In the data rows, the value 128 means zero.
Some points, each followed by its number:
[165 88 96 150 119 155 140 71 136 122 120 96 130 134 164 101 125 169
 124 120 137 117 153 117 100 143 170 125 112 124 178 160 130 113 159 138
 96 159 100 135 121 146 106] 0
[144 46 133 136 176 68 170 116 0 89 137 72 195 75 127 102 69 88
 249 159 106 72 130 143 154 86 113 67 186 92 129 181 157 150 84 118
 49 156 203 118 155 87 15] 1
[115 146 114 154 118 208 128 226 133 110 140 128 128 93 131 220 109 199
 146 149 123 102 134 129 93 117 134 52 104 156 124 158 92 255 127 205
 107 159 144 155 147 34 122] 2
[155 114 129 89 101 143 106 83 105 96 129 61 58 144 129 115 124 153
 118 162 158 134 115 141 120 133 126 163 110 136 118 108 70 85 100 98
 110 104 166 118 160 137 160] 3
[90 75 129 107 165 84 147 221 126 96 152 162 89 133 156 255 79 77
 129 155 93 136 128 123 101 120 130 255 116 53 138 122 121 142 122 0
 122 110 145 243 114 219 145] 4
[164 139 131 105 188 97 111 90 168 58 104 112 62 88 123 108 102 75
 114 120 207 88 103 89 166 80 117 57 138 57 104 102 97 123 168 103
 98 140 108 137 113 51 172] 5
[77 172 94 131 164 118 90 147 240 94 159 61 37 138 241 178 109 57
 133 65 123 118 184 174 131 122 192 255 228 23 182 108 109 123 80 65
 110 0 75 113 119 220 221] 6
[119 26 146 42 138 211 165 39 129 162 144 46 75 218 182 142 138 176
 72 111 191 216 104 119 134 174 153 248 162 41 143 33 206 73 190 84
 192 69 118 89 56 180 132] 7
[155 128 110 135 144 103 112 103 109 147 153 124 143 115 101 84 133 138
 158 120 126 118 122 149 111 135 115 73 115 145 131 143 108 111 111 121
 105 160 127 130 155 107 103] 8
[157 96 255 0 136 142 125 63 132 149 105 161 109 178 39 100 130 118
 128 0 144 172 20 111 111 149 12 176 139 78 15 0 126 89 160 81
 134 157 82 211 73 118 143] 9
[91 90 155 86 99 128 185 116 162 123 125 109 126 158 130 153 144 107
 47 94 121 150 88 126 114 136 114 184 118 117 93 50 205 94 171 155
 156 103 57 106 117 143 152] 10
[127 130 132 143 78 140 106 132 97 103 148 132 80 114 145 131 89 166
 122 148 131 113 141 124 151 111 117 116 105 157 121 143 115 103 130 147
 110 132 167 108 115 113 155] 11
[122 86 170 77 127 156 168 85 146 124 97 90 62 196 158 135 150 121
 101 170 147 179 118 101 89 165 119 216 139 91 100 78 142 67 140 108
 162 91 137 150 114 128 162] 12
[93 120 169 117 126 158 165 136 129 110 80 78 116 172 178 144 144 131
 65 113 87 163 149 100 103 153 180 174 142 107 154 106 145 93 190 126
 144 141 138 112 99 166 201] 13
[148 162 91 207 156 99 87 153 112 138 160 154 173 79 89 91 107 130
 192 122 102 86 150 146 117 110 108 5 110 184 132 214 90 144 80 177
 105 190 135 114 184 84 92] 14
[82 173 96 191 185 93 63 171 154 70 182 154 97 46 140 118 89 114
 193 95 66 71 170 179 174 84 158 115 163 114 178 196 41 136 92 125
 85 128 87 124 212 172 129] 15
[154 230 72 228 117 45 115 153 43 185 147 127 173 139 92 101 203 101
 165 143 104 159 147 140 109 177 108 0 56 189 152 255 81 158 63 174
 161 199 118 139 198 16 148] 16
[96 145 148 95 85 225 118 139 56 28 89 80 86 66 160 180 39 212
 92 134 123 58 134 98 139 47 160 81 125 177 170 104 95 179 197 112
 28 148 162 101 87 87 205] 17
[147 137 121 148 155 87 114 120 120 142 120 56 107 151 119 121 151 117
 168 181 119 166 126 121 59 160 117 88 100 157 121 164 54 109 89 111
 147 138 115 116 179 65 100] 18
[111 116 131 113 132 93 136 148 120 115 118 118 120 133 129 145 139 95
 128 123 114 138 120 131 108 138 119 115 124 132 123 133 120 111 130 102
 128 144 139 141 129 138 125] 19
[150 123 134 66 189 134 101 63 192 87 147 24 53 99 149 136 68 117
 132 143 197 93 108 129 181 94 144 219 152 0 134 66 99 96 143 67
 64 69 120 92 96 142 141] 20
[93 143 129 99 173 178 220 111 203 194 98 107 204 212 135 121 174 134
 177 104 95 200 118 98 187 186 112 162 213 147 106 101 255 102 141 141
 204 118 179 104 36 119 184] 21
[149 244 47 63 119 194 47 66 5 104 168 84 53 102 70 68 90 160
 45 201 140 89 75 188 133 87 62 189 17 167 65 89 33 177 0 145
 65 12 205 144 193 136 226] 22
[120 136 99 164 83 80 122 140 170 196 154 179 173 163 107 78 185 97
 126 114 105 160 133 131 118 195 162 147 122 122 117 123 130 173 129 161
 219 104 108 100 128 203 87] 23
[98 97 106 76 145 157 126 73 114 180 133 151 152 165 110 83 112 146
 125 154 82 170 84 125 157 150 75 120 128 99 107 100 173 95 110 165
 151 118 170 184 61 100 105] 24
Which five points above are nearest to each new point by angle, seen from the average point of the numbered points? Their numbers follow each, nearest first.
[177 125 130 159 155 99 148 120 109 104 139 172 167 103 133 107 116 115
 155 142 152 110 162 144 118 126 165 55 138 149 158 183 135 132 109 133
 126 144 125 139 164 114 122] 14 8 16 1 15
[42 122 131 111 157 106 141 174 110 98 85 200 151 96 113 153 123 104
 136 139 39 100 126 115 149 87 120 159 118 132 124 127 117 114 115 74
 83 152 131 205 136 180 98] 4 19 15 1 14
[107 110 146 97 145 113 148 136 147 89 149 94 130 87 144 142 63 97
 111 119 153 84 120 122 146 92 155 212 143 63 111 90 179 140 139 93
 99 75 121 91 108 202 108] 20 6 4 10 7
[0 121 233 235 64 129 0 119 102 141 0 176 16 116 215 128 125 124
 0 234 0 125 226 0 251 126 212 91 0 156 236 246 0 116 135 137
 125 151 185 175 0 93 104] 11 17 13 16 0
[126 186 192 92 147 93 106 93 156 124 72 180 108 117 68 73 147 64
 141 49 154 114 74 103 119 107 40 96 145 142 63 86 114 148 195 91
 124 211 96 166 106 78 157] 9 5 19 8 10
[135 111 113 137 145 129 131 121 162 150 129 121 152 147 122 112 135 135
 145 134 144 134 118 127 109 140 111 149 150 122 116 102 136 115 127 130
 155 100 124 100 130 149 110] 23 21 10 7 24
[120 147 116 137 128 109 136 171 145 152 131 167 145 115 107 162 135 104
 120 130 148 125 114 123 95 108 125 158 109 147 112 117 146 143 143 112
 141 124 115 113 134 133 91] 23 19 10 4 2
[168 158 81 190 101 101 153 149 95 166 117 141 195 120 130 116 156 131
 160 148 141 136 172 120 110 148 149 42 73 163 148 219 114 128 59 119
 141 142 92 116 165 77 100] 16 14 8 18 2
[148 64 126 89 121 178 147 93 148 140 139 81 135 151 137 100 122 194
 142 153 182 148 126 124 109 149 140 184 144 92 125 88 133 87 121 74
 139 85 132 89 129 163 85] 7 12 20 3 0
[172 66 130 93 26 173 228 75 182 81 123 104 159 112 155 136 84 167
 94 140 246 122 121 93 255 71 135 255 128 163 130 61 241 86 143 91
 130 53 114 92 83 196 134] 7 10 20 12 21
[237 101 164 176 172 120 169 80 103 102 209 185 173 119 199 90 122 113
 155 184 230 107 196 215 156 126 204 63 182 86 201 172 177 104 104 105
 111 88 165 192 200 81 119] 1 8 0 14 15
